128 stands for zero in the data rows.
Some points:
201 112 110 116 23 167 87 97 111 98 198 199 130 178 179 151 127 138 120 147 85 167 201 254 120 158 77 143 196 127 131 105
165 121 165 131 136 61 84 80 90 96 129 134 127 137 97 154 124 112 68 96 120 125 107 118 124 137 165 162 156 139 106 138
164 147 128 255 143 131 82 83 132 61 157 117 82 234 102 128 142 135 114 134 152 147 219 186 181 101 109 151 156 189 143 116
160 72 163 133 121 114 138 181 133 173 113 93 100 161 134 127 117 153 128 128 136 135 97 130 114 143 152 120 81 143 132 141
153 122 96 135 167 149 98 163 153 136 122 105 79 172 120 103 121 155 133 142 129 110 150 165 153 111 29 78 63 175 198 166
150 105 104 83 155 114 124 167 51 210 16 162 124 137 161 138 112 103 128 180 141 111 52 92 20 144 153 143 85 101 86 91
165 135 127 94 141 110 164 85 132 71 119 195 112 84 209 156 79 42 90 82 81 129 80 111 124 126 0 148 200 104 101 96
158 168 97 119 195 152 97 87 128 131 137 129 105 85 162 91 98 68 101 106 112 154 113 102 178 138 131 148 140 147 160 119
135 88 120 132 72 107 112 120 151 158 103 138 121 174 152 182 152 139 128 163 153 127 75 89 72 132 133 171 53 52 115 104
190 85 94 72 115 121 121 106 83 136 99 172 117 150 118 156 156 196 116 86 119 168 129 181 126 51 100 123 115 120 116 172
135 150 164 136 171 118 124 179 158 141 7 135 150 105 152 107 161 141 153 160 192 99 127 49 135 140 157 153 99 156 169 136
137 159 161 132 99 142 126 134 82 142 173 93 197 132 182 186 80 190 88 101 83 173 160 83 86 161 108 151 182 94 86 159
157 126 126 116 31 159 131 148 107 151 111 139 125 82 173 116 93 105 125 144 100 134 99 98 132 93 127 156 102 94 120 127
64 158 104 160 174 114 151 137 134 102 105 46 165 102 221 95 187 100 101 129 80 96 251 80 154 167 153 114 179 121 134 144
213 157 37 75 162 56 139 52 27 54 114 199 86 73 134 72 108 92 90 113 121 171 98 130 91 166 212 180 188 102 155 147
150 151 147 108 218 147 119 95 150 102 127 174 129 126 139 163 70 79 188 115 50 163 125 176 187 99 58 106 152 134 104 128
158 120 202 113 170 9 184 38 122 81 176 77 51 71 142 209 131 101 104 64 91 183 167 104 188 78 147 90 146 128 123 104
82 182 107 128 167 134 94 194 158 157 149 76 182 135 57 90 63 113 246 216 216 108 163 74 131 100 92 76 87 152 186 81
45 182 91 194 192 139 125 108 180 154 93 111 122 132 62 115 162 142 164 235 223 100 136 82 137 255 150 129 148 132 127 145
169 143 108 61 170 164 130 100 163 126 148 172 141 78 221 157 73 0 135 114 74 144 80 98 202 91 76 112 176 114 126 88
107 76 107 108 138 108 183 156 111 152 103 119 63 128 184 135 124 82 130 148 65 115 14 22 107 135 140 104 117 124 24 133
154 130 214 161 125 129 115 156 159 113 154 31 109 186 118 128 122 142 133 132 135 128 210 197 118 81 73 17 40 177 122 118
125 141 126 183 118 144 74 181 88 126 153 105 144 234 43 179 114 164 147 83 112 116 230 232 143 85 130 100 91 166 143 131
98 109 132 76 129 158 162 127 80 118 118 219 95 90 173 119 64 56 88 88 122 60 63 150 153 70 101 121 119 57 102 6
176 141 140 145 98 116 82 109 143 114 149 107 223 148 129 130 121 173 135 154 99 138 208 128 123 202 161 127 161 143 147 148
113 99 140 116 108 108 156 159 102 152 92 181 126 141 76 135 113 154 152 180 124 160 71 128 116 101 118 155 35 114 79 91
118 166 143 96 158 110 126 130 150 126 136 167 115 125 168 125 38 57 120 148 146 160 93 133 189 91 70 138 79 112 144 92
224 120 173 72 186 153 135 27 109 77 98 189 97 122 173 112 88 58 88 59 82 145 137 167 156 91 89 136 136 167 112 133
222 111 97 213 131 97 1 96 120 113 255 142 81 157 117 115 107 119 114 124 188 147 200 212 140 160 168 130 137 155 170 109
87 130 58 179 136 92 138 94 139 103 101 106 121 164 68 135 136 131 134 95 185 83 169 212 128 150 136 188 113 98 162 141
71 122 128 163 134 88 124 201 117 190 135 120 130 162 33 93 154 140 137 177 219 125 255 120 100 101 131 179 64 160 156 107
89 100 99 150 79 116 128 165 150 189 82 74 71 107 115 101 126 75 201 183 181 107 104 69 49 162 178 190 226 124 151 118
92 145 185 173 146 147 118 180 171 191 110 113 86 133 103 93 190 154 196 152 178 59 102 136 120 116 117 131 66 132 127 139
192 111 40 195 161 122 167 54 175 88 109 173 104 81 143 158 164 136 83 55 112 187 112 168 106 110 217 145 150 125 145 129
175 153 183 141 195 183 141 92 202 175 140 129 137 155 143 134 56 89 139 110 28 159 91 144 182 33 56 123 96 161 106 109
98 155 86 107 81 106 150 137 112 196 112 136 176 60 121 164 71 86 176 250 159 163 99 45 49 184 141 183 200 113 88 64
99 85 127 134 106 136 95 172 131 134 145 45 127 113 120 76 141 171 127 119 127 127 169 175 134 142 149 89 113 104 197 139
126 223 191 184 160 149 145 134 229 120 205 51 160 121 83 133 128 117 140 125 185 152 255 176 174 140 90 83 182 255 129 154
77 202 160 175 144 160 115 194 180 144 157 57 171 183 143 148 187 144 148 104 33 59 165 148 240 165 115 88 98 86 83 160
121 125 153 145 74 140 175 153 124 74 136 156 140 144 241 113 160 110 118 69 99 97 206 208 141 118 124 122 131 158 132 128
132 147 82 193 133 103 65 131 168 115 117 93 122 168 38 175 172 155 199 158 255 99 161 134 130 122 174 161 114 65 176 168
117 152 208 126 186 105 156 136 115 126 94 82 140 62 130 124 108 151 92 80 44 133 135 126 176 109 112 97 144 167 137 155
202 97 154 86 112 165 98 96 123 156 150 119 89 137 164 163 145 172 81 85 76 138 155 189 112 127 62 131 111 138 112 172
189 75 155 70 113 134 100 98 80 54 131 183 106 170 158 186 157 167 0 94 107 215 190 194 155 81 113 100 131 142 102 155
108 132 91 94 136 74 117 42 83 91 181 159 146 135 151 136 123 113 134 102 102 153 85 110 123 162 119 135 201 76 117 189
134 91 108 167 0 95 83 195 145 87 166 109 128 166 94 119 77 139 122 141 129 114 184 245 138 105 87 101 119 122 122 117
150 100 168 150 105 119 136 162 115 158 123 125 128 125 72 158 87 160 163 165 143 161 95 129 111 122 125 145 128 121 81 53
126 211 122 187 156 133 80 128 162 159 129 105 149 112 81 119 94 122 129 135 192 113 153 91 136 99 117 153 120 144 163 121
22 140 177 215 153 147 127 200 204 213 146 59 140 153 118 115 188 211 183 136 128 73 154 121 140 99 155 67 37 123 115 159
45 123 159 172 153 132 122 156 177 220 31 84 119 170 77 72 173 173 144 147 165 69 90 65 184 118 130 96 53 76 195 146
89 123 110 141 65 113 146 130 93 233 216 191 105 141 102 150 113 149 154 178 191 140 27 77 66 139 113 204 139 77 87 111
145 157 119 122 187 143 124 46 137 112 106 141 124 136 107 128 157 124 69 113 138 112 104 87 144 142 123 122 130 156 174 161
163 171 172 122 177 186 104 65 164 94 123 68 111 157 255 157 167 75 202 110 33 130 178 142 221 143 86 5 95 154 134 196
246 157 173 120 147 4 111 162 162 213 140 107 94 178 96 107 192 207 170 138 155 110 159 107 116 146 127 131 58 119 102 161
139 110 107 151 153 142 55 115 118 149 171 127 131 184 96 121 134 126 143 143 129 140 136 138 123 112 99 85 72 148 153 93
99 144 60 180 121 113 108 136 139 173 74 195 131 140 56 108 117 65 124 190 217 110 91 119 106 123 99 156 111 107 255 144
79 160 75 160 175 97 140 148 141 116 98 106 158 159 90 95 143 207 116 206 218 117 185 152 80 149 190 198 155 153 148 147
108 106 158 146 121 130 108 137 104 103 74 96 67 145 63 108 135 166 121 76 147 154 173 205 155 87 122 91 51 180 186 138
94 154 132 147 112 141 125 152 170 133 158 83 153 120 74 108 118 97 164 143 133 121 117 94 69 169 164 125 177 140 127 111
255 65 216 112 81 125 96 102 127 87 166 110 89 147 149 126 83 117 137 99 69 171 226 196 136 87 74 62 116 164 90 155
118 138 122 143 191 126 118 106 123 123 95 123 87 157 107 106 168 154 134 93 138 165 155 111 193 126 133 128 94 158 142 144
161 124 123 135 131 132 112 115 108 133 122 181 131 128 30 127 121 197 95 111 183 130 122 194 162 155 108 170 154 138 141 109
161 56 189 95 138 130 101 134 86 48 121 106 105 121 130 122 161 197 119 56 118 126 154 143 147 110 160 104 23 147 129 171
147 128 127 94 135 136 140 143 154 133 148 173 119 110 152 128 53 35 112 124 95 120 111 141 137 109 88 179 145 122 126 114
146 130 194 153 114 119 100 79 129 72 173 146 87 111 159 142 95 124 106 115 97 151 198 192 133 131 106 124 128 190 140 102
145 128 202 176 155 175 118 164 195 152 119 153 93 103 131 108 160 102 179 133 129 113 67 84 142 88 95 80 90 208 172 142
55 91 107 112 133 109 191 119 97 183 54 141 160 114 105 100 147 155 161 154 174 109 55 30 64 135 168 238 109 88 157 106
108 118 69 162 178 104 131 163 103 160 79 101 142 142 102 167 161 179 148 132 141 131 125 179 66 137 110 134 136 121 130 154
161 152 165 168 114 131 133 139 141 114 188 67 110 106 169 161 159 155 138 107 118 105 248 197 53 172 106 91 145 143 137 151
53 133 135 159 153 111 154 185 149 186 86 103 114 68 91 98 135 133 160 131 152 175 91 0 139 66 132 128 76 162 190 131
106 135 101 92 90 134 149 104 108 157 179 126 175 85 134 126 114 132 157 146 112 146 98 63 65 156 173 179 134 131 92 139
130 69 139 56 104 124 163 162 148 135 106 129 60 132 177 149 83 116 121 152 42 148 0 81 88 139 86 96 133 86 80 118
74 166 105 112 255 127 183 113 227 147 76 145 124 90 176 99 153 106 148 134 83 101 80 62 220 151 138 93 143 155 143 168
83 75 105 135 23 112 178 173 132 181 123 116 176 89 121 97 99 182 201 130 121 106 48 33 111 148 135 116 116 147 117 84
109 117 130 161 99 86 134 104 129 107 119 182 255 108 112 169 132 151 144 160 164 102 86 143 119 140 140 167 123 113 140 117
126 192 146 146 221 140 122 99 245 233 150 99 128 84 79 146 233 116 176 156 79 149 170 131 172 132 146 58 143 200 126 158
120 55 154 182 99 95 197 220 178 201 108 47 115 101 134 108 182 189 186 132 89 65 70 66 135 82 138 121 42 120 135 131
141 135 91 103 156 134 126 202 158 143 136 117 113 96 109 95 83 101 163 157 200 131 97 150 112 55 79 117 105 174 153 96
141 98 127 103 101 102 166 151 126 96 0 165 120 108 157 127 65 56 127 153 100 111 64 85 95 104 71 120 137 125 93 80
119 119 137 86 126 142 142 137 129 125 116 96 115 92 106 161 56 98 144 163 108 149 153 96 120 96 124 119 122 150 92 90
180 96 120 85 125 105 145 166 71 124 106 180 116 96 173 124 65 87 122 101 124 88 56 86 134 103 74 135 88 102 78 108
182 103 156 127 158 109 177 74 107 103 105 66 121 129 140 110 241 151 84 58 105 136 137 111 183 167 161 95 139 132 128 194
151 94 88 91 92 127 96 133 94 31 97 119 107 158 117 147 91 155 105 155 156 149 178 155 60 157 154 118 140 132 36 95
183 107 208 163 83 131 50 149 114 148 167 104 94 190 57 132 191 255 123 125 159 173 210 255 122 84 107 78 60 184 215 174
150 33 168 114 105 159 120 172 102 114 119 160 77 133 162 152 166 144 170 117 94 82 118 144 123 82 89 108 28 151 100 122
These points spread out most along one direction. Take the direction at right angles to it along which they spread out most. Go by this last direction. For each point below, how far along it does it lie, from 0 to 99? 50 is the average, and the first point above lies past it. One standard deviation of the points above along it is 16.
211 96 220 92 197 200 148 61 135 75 182 165 85 81 128 172 104 148 42 41 52 207 148 183 173 53 114 81 101 176 173 119 69
115 155 79 164 84 51 131 168 122 193 125 181 142 196 31 188 129 122 171 171 255 162 77 227 70 85 142 197 163 153 167 72 37
87 158 59 111 108 109 136 159 141 136 120 106 141 168 106 120 120 150 135 142 158 108 154 139 120 108 105 174 103 124 140 91 42
186 104 166 184 96 135 82 109 152 69 134 163 80 247 134 132 160 172 133 64 207 126 203 255 129 130 134 121 51 172 161 160 33
123 167 89 102 147 142 154 145 102 89 86 147 124 93 144 114 95 67 135 135 136 99 73 110 141 76 114 148 109 113 170 134 63
119 118 113 144 159 133 138 153 152 116 66 173 94 94 169 111 53 76 158 103 115 112 52 104 120 85 126 173 91 119 163 54 66
162 24 176 121 73 50 133 117 109 167 73 135 69 87 129 134 166 214 149 92 126 122 33 54 103 51 158 145 27 85 115 159 55
152 142 121 102 109 165 158 177 119 122 168 191 146 116 96 153 91 103 162 162 137 152 29 62 88 127 98 117 149 103 92 98 65
135 61 65 124 157 82 162 118 94 80 119 125 243 98 122 121 157 145 143 105 155 145 159 171 111 114 143 127 188 169 133 122 52
156 47 162 101 123 75 126 69 67 150 109 204 91 133 149 138 162 175 130 122 134 161 165 160 0 151 164 127 100 129 139 199 55
135 194 181 137 161 167 116 113 184 121 141 83 162 120 141 139 142 135 88 79 79 148 221 157 157 108 76 74 144 160 127 173 46
99 191 136 170 132 218 94 140 192 188 155 108 180 125 118 122 135 152 164 166 125 136 124 111 115 187 126 149 188 162 84 149 40
88 139 169 134 144 155 129 159 148 134 145 37 184 140 153 138 158 155 132 161 102 122 237 148 110 172 144 39 158 107 131 115 36
80 132 115 134 115 129 128 174 149 123 149 138 145 133 64 133 161 97 170 170 247 147 87 101 84 186 148 171 163 120 129 187 40
